One turning vector, and how many steps it has turned:
The counts run from 0 to 417.
[141 120 163 126 112 125  97 116  91 157 149 126 155 107 160 158 133 171
 121 134 151 104 102 144 108 130 131 125 146  55  97 143  96 174 101 135
 178  99  97 183 133 169 130 174  99 146 115 125 100 159  93 128 116 170
  89 127 127 163 141 133  84  63 146 130 153 131 129 117 102 132 113 135]
246
[120 141 151 123 146 121 106 118  75 169 139 127 105  98 192 153 164 139
 129 150 118 104 125 141  97 170 156 154 109 114 137  94 150 146 109 166
 137  74 108 124 114 130 130 164  73 133 154 155 124 133 105 173 123 180
  95 160 137 151 103 172  98 158 125 101 169 128 122  96  88 121 135 127]
207
[125 136 189 157 129 157 124 121  94 136  79 129 143 101 129 144 118 177
 179 131 151 108 134 143  87 155 142 169  98  94 162  84 141 130  86 169
 129 154  98  90 163 117 126 148  98 166 114 144 120 132 123 143 134 143
 117 162 174 160 147 115 102 113 164 117 134  82  99 113 120 136 140 159]
281
[118 146 131 109 169 123 124 149 110 162  92 119 135 101 163 123 139 160
 131 117 115 136 112 183  95 128 155 162 142 118 213 115 157 149  92 162
 153 114 110 109 155 137 110 128 132 154 116 168 148 108 121 116 159 149
  89 162 139 165 159 164 121 131 151 123 105 120 106 112 105  87 169 119]
185
[109 168 126 131 144 151 112  97  84 160 136 114 170 102 158 132 146 186
 112 144 129 107 117 165  91 168 178 149 123 101 182 141 141 134 141 157
 142 122 108 140 153 119 139 101 103 151  91 151 136 107 130 167 123 134
  59 158 142 165 153 127 124 138 123 131 151  87 122 106  92 162 168 110]
229
[118 105 124 155 159 107 118 146  81 129 115 122 123  88 137  86  81 129
 170 125 160  97 135 122 105  93 160 121 138 112 155 135 149 140 130 118
 174 108 104 115 154  93 135 154  95 133 134 148 127 118  96 139 175 141
  90 159 175 144 162 168 113  87 137 130 109  93  67  68 116  83 116 144]
98
[151 154 129 152 128 137 121 155  87 125 140  74 116 130 122  94 128 144
 157 128  82 113 128 120 106 130 131 143 175 111 159 136 120 125 131 144
 139  96 133 120 123  79 171  97 147 172 133 194 192 142 101 150 127 126
 103 126 209 148  94 181 141 120 122 152 136 139  76 105 116 133 143 131]
132
[141 121 118 108 140 162  83  95  68 133 145 127 152  69 131 149  95 155
 145 158 144  66 120 110 118 155 171 146  99 108 112 135 142 123 128 159
 146  99 134 139 142 116 143 171  91 118 125 156 105 140  94 176 114 154
 107 131 196 154 104 136 129 122 113 104 166 104 112  71 102 122 141 106]
61
[130 141 150 142 133 137  96 134  86 129 130 124 126 141 165 128  89 129
 123 157  91  51 155 103 112 147 157 121 113 103 134 105 154 109 147 107
 146 115 135 126 146  90 160 195 128 143 166 114 149 116  91 141 122 165
 103 151 199 179 109 146 109 103 127 140 177  92 106  86 105 156 145 144]
309
[104 122 122 114 124 139  97 118  83 133 118  98  72  90 149 140 112 156
 114 154 110  61 109 113 115 151 133 139 110  98 153 121 160 100 126 159
 130 115 132 112 140 118 167 196 109 114 145 131 140 124  89 149 143 144
 139 122 188 147 109 165 126 102 118 143 132 114  84  91 154 175 153 144]
301
[ 98 171 122 152 140 157 119  90  65 145 120 125 164  91 161 128 130 159
 128 151 152 129 133 149  94 157 151 179 113 123 180 132 110 144 134 140
 151 127  97 140 155  83 153  98 108 169  71 140 106  99 128 165 121 132
  78 153 143 159 175 121  89 146 131 135 141  91  93 117 107 162 155 141]
230
[136 126 131 144  85 128  95 121  64 128 149  92  96 110 104 149  99 168
 140 159 135 106 105  96 123 150 151 140 113 114 115 122 110 144 141 169
 160  83 145 160 123 122 131 172  89 137 113 141 133 126 110 187 118 144
 111 145 152 157  97 129 149 126 111 169 175 142  87  81 133 158 112 127]
66
[132 119 153 123 113 152 119 120  86 161 137 134 132 100 170 138 123 135
 149 152 124  72 145 106 110 149 120 150 106  89  99 126 124 130 147 127
 139 135 129 149 152 101 186 180 124 130 119 125 122 158 109 173 121 170
 101 133 214 126 116 144  77 114 158 128 138 116  91  97 110 177 138 157]
303
[146 158 105 152 136 110 140 157 117 124 139  68 108  82  94 119 112 152
 113 147 118 149  95 118  92 140 138 158 133  98 159 127 121 115 135 159
 188 118 111 153 171 147 105 150 176 135 108 156 151 145 105 162 128 168
 104 151 126 135 125 146 107 121 146 162 129 176  41 118 151 143 163 144]
153
[142 152  87 140 146 114  84 133  90 133 143  74 119  97 113 113  94 164
  91 165 109 136  88 144  99 162 142 153 138 114 160 157 138 127 162 126
 173  86 132 139 144 123 101 144 145 132 134 140 152  87 126 163 116 174
  89 125 138 164 132 147 138 102 101 190 166 162  61 104 119 131 140  96]
395
[132 160 125 157 151 107 132 139  65 116 147 107 122 101 121 125 126 162
 125 126 140 108 109 132 141 120 139 138 169  84 137 155  80 173 120 128
 201  80 109 159 125 171 151 135 116 151 104 143 127 139  87 110 110 123
  86 129 141 160 122 165 113  62 118 111 174 120 110 131  98 139 113 150]
240
[111 128 128 113 133 125 117 137  45 160 148  98 101 166 162 129 113 164
 159 119 111 131 115 125 155 124 144 157 112 102 131 102  97 167 128 138
 155 102 161 136 114  93 168 150 129 166 160 125 153 101  94 131 146 137
 105 114 206 159 104 138 113  79  86 121 184 158 103 125  98 126 124 141]
29
[106 146 135 160 117 137 117 125  71 124 141 123 150  85 159 151 138 165
 148 131 151 103 122 129 126 120 151 153 148  96 132 117 113 176 129 148
 189 107  87 169 132 143 144 145  89 152  80 131  68 131 100 141 121 119
  80 168 141 128 152 148  97 131 166 114 129  95 102  99 103 152 131 158]
238
[122 151 133 150 114 112 133 122  51 144 131 100  93 107 127 147 157 157
 142 127 136 154  88 129 125 175 141 199 110  84 139  94 105 131 118 163
 138  84 113 144 136 136 117 133 122 135 106 172 140 118 118 190 127 137
  97 127 118 153  96 157 117 141 117 140 169 182  88 141  96 168 123 143]
204
[117 169 143 117 131 118  76 152 114 148 122  95  91 148 136 136 103 182
 162 126 105 171 101 163 115 132 122 175 102  99 140  96 144 125 103 156
 145 135 179 161 132 128 118 156 139 169 169 136 168 103 126 146 123 157
 126  91 175 158 105 168 151  90 124 147 122 161  78 125 148 102 153 121]
357
[114 183 111 155  99 125 100 105  68 157 151 103 149 100 164 150 148 195
 130 149 153 144 106 135  97 131 148 167 103  95 171 120 101 155 125 165
 174 123 149 174 105 132 141 104 107 204 115 115 133 124 113 171  68 140
 106 132 157 149 136 114 126 121 115 135 146 121  85 140 128 148 146 154]
225
[138 169 123 115 160 151  86 119  93 158 118 112 163  74 119 136 106 169
 136 157 147 101 134 132 140 142 141 172 107  75 118 150 109 137 117 158
 134 133 121 146 153 149 156 175 132 139 111 138 100 158 114 145  95 157
 108  89 193 134 132 141 137  53 131  78 141 111  86 124 108 112 136 111]
56
[128 134 146 101 110 137 113 156 119 179 135 112 145 101 200 137 138 162
 144 124 114 121 122 158  93 161 120 163 109  79 104 103 125 130 159  95
 165 108 121 166 171 113 152 116 164 126 126 149 125 136 111 154 141 161
  75 136 141 126 145 169  76 128 165 149 113 139  79  91 102 170 140 120]
165
[123 132 145 152 142  96 151 131  95  98 114  99 118 114 114 125  93 172
 124 141 145 132  86 127 133 142 132 158 117 100 174  98 105 148 105 143
 182 124 122 152 163 143 107 141 171 154  84 141 130 119  91 109 133 141
 106 138 141 182 119 103  91  74 126 160 178 141  69 139 120 139 131 158]
7
[131 125 149 158 102 143 100 139 108 108 150 106 132 147 149 130  87 165
 139 129 100  82 122 104 102 141 164 105 125 118 161  91 136 127 130 168
 160 118 170 170 141 113 134 166 111 167 137 123 179 117  78 146 133 139
 114 195 171 183 113 132 120 135 148 167 165  94  97  90 150 134 137 129]
315
[150 152 171 183 106 143 106 144 105 141 113  91 140 143 132 140  82 155
 166 154 105 114 114 111 121 154 130 151  90  97 137  80 106 116 153 114
 149 138 137 149 179 107 149 160 158 165 123 101 137 124 119 138 120 135
  84 149 171 166 134 133  96  85 174 165 174 117  86 122 113 181 139 146]
312
[148 135 173 171 128 134 143 117  75  90 118 100 130 156 106 122 127 171
 159 126 122 111 128 116 106 136 134 135 142  90 153 110  96 168  92 152
 123 122 122  94 129 125 157 131 123 174 132 166 171 130  83 113 133 126
 132 133 214 194 115 118 117  69 105 149 174 115 118 120 117 119 130 147]
278
[103 160 174 154 135 148 138 135  80 139  78 118 117 122 125 135 125 157
 170 124 135 121 156 150 127 153 122 169 123  88 161 133 133 135  97 126
 131 125  96  94 154  82 169 136 130 173 119 149 135 105 126 115 165 120
 105 129 204 160 165 167 101  78 157 120 137  86 111 137 112 148 141 159]
274
[125 168 155 137 151 142 114 122  62 151 148 132 124 113 167 126 174 131
 110 182  72 109 143 148 114 147 131 156 148 137 145 157 140 160 110 165
 154  91 124 118 122 102 138 155 126 162 156 155 142 108 128 142 119 187
 109 140 163 173 116 170  86 149 123 106 180 153 133 119  75 132 163 147]
214
[110 113 140 129 140  96 127 139  96 157 133 105 107 114 143 151  96 179
 110 118 152 133  59 131 127 138 160 162 104  93 147  96 106 147 113 184
 182 128 129 183 143 191  98 180 137 149 105 111 137 110  80 143 144 159
 113 167 130 155 123 136 122 119 134 143 140 145  81 136 140 121 133 155]
14
[101 190 109 164 154 132 108 114  59 130 129 117 149  61 148 124 113 143
 146 149 151 128 127 133 129 116 144 176 124 104 187 124 102 151 147 133
 192 129 119 141 145 107 147 118  98 171 118 105  97 107 104 148 110 119
  94 134 139 141 175 129 114 108 123 103 143  97  85 131  97 153 141 150]
231
[118 113 136 124 140 113 109 120  87 121 118 120 101 102 126 144 110 188
  85 130 123 104 102 143 104 149 140 131 127  90 153 162 137 164  93 155
 180  88 119 127 130 156 112 182 126 135 122 146 141  88 107 121 148 168
 112 139 124 209 148 133 115  55 112 163 183 137  98 105 138 150 148 144]
249
[111 129 104 113 126 156  78 130 104 148 125 117 165  94 141 127  78 174
 172 112 162 102 122 152  85 115 162 126 110  98 161 120 142 134 136 132
 160 115 123 123 152  99 135 135  89 134 116 122 138 114 121 145 138 148
 103 163 181 146 173 138 136 102 150 140  99  76  71  70 140  91 131 114]
91
[113 141 110 135 139 125  64 139 105 149 147 143 129  65 155 145  98 137
 121 197 133 117 122 160  90 117 132 166 111  98 122 126 158 135 131 110
 182 110 125 144 152 124  99 168 118 134 171 124 105 137 117 155  93 210
 131 113 136 156 141 127 106 107 136 133 127 127  69  77 106 116 144 122]
391
[ 92 129 110  94 137 111 113 119  48 148 118 111 112  95 160 126 150 185
 132 129 155 132 119 135  85 150 155 185  95  95 152  87 141 144 106 169
 133  93 113 117 136 138 105 140 101 114 117 175 130 118  93 174 138 152
 117 150 141 159 104 134 111 162 115 122 129 137  96  85  91 139 140 129]
199
[144 157 154 129 127 128  99 113 100 187 115 136 141 135 150 162 103 196
 119 127 149 134  99 167 115 159 124 143 102  55 129 144  89 153 125 129
 177  98 122 146 150 179 129 162 128 149 132 102 138 119 119 146 133 169
  82 143 132 169 160 147 118  37 118 160 148 138 109 138 157 131 114 147]
254
[120 166 154 161  88 140 101 158 103 189 115 118 120 114 137 124 114 145
 185 138 128 170 115 158  95 142 121 160 109  81 121 117 115 102 135 142
 145 151 143 118 154  97 139 144 106 170 149 125 150 137 137 208 127 174
 114 136 173 115 130 163 130 129 152 155  93 140  66 122 158 139 138 152]
122
[111 167 131 146 119 109 115 170 105 159 149 111 150 137 157 124 143 161
 171 105 125 164  99 158 100  91 154 154 148  93 185  78 111 165  99 135
 177 113 153 150 117 148  99 141 117 189 150 124 152 117  86 122 113 154
  98 175 122 163 144 157 120 129 137 117 119 134  84 126 105  79 116 147]
181
[117 181 117 156 140 111  93 161  74 108 136  96 106  77 119 137 121 132
 154 166 133 121 107 144 142  95 130 179 153  99 151  91 134 128 117 147
 173 111 142 154 116 117 116 162 103 173 140 161  99 146 102 127  94 131
 114 108 153 133 117 168 134  99 140 102 145 124  52  96  95 119 120 129]
378
[132 157 128 138 132 127 109 159  82 156 143  90 128 118 151 109 130 152
 170 137 119 161 113 167 117 138 117 165 165  86 114 149 103 152 146  89
 176 101 137 181 138  83 145 105 137 180 120 132 134 101 124 125 143 135
  66 116 162 161 173 174 111  90 159 167 148 140  92 116 105 141 132 119]
407
[152 148 174 154 103 160 105 135 135 171 134 106 159 145 147 152  95 154
 168 145 112  91 124 134 117 167 143 135 100  79 121  84 109 109 141 124
 142 129 137 169 174 112 162 144 130 158 127 105 124 131 107 157 112 148
  68 157 175 154 128 143 104 103 176 146 158  95 101 102 119 175 140 135]
311
[113 185 135 155 125 154 111 166  95 162 104 105 114  96 146  93 116 126
 179 138 110 125 148 157 119 141 116 178 132  98 166 120 149  88 140 123
 154 126 121 112 148  67 158 130 124 152 144 135 153 124 147 166 145 141
  89 135 179 119 125 191 114 131 148 118 107 102  57 114 138 130 154 141]
128
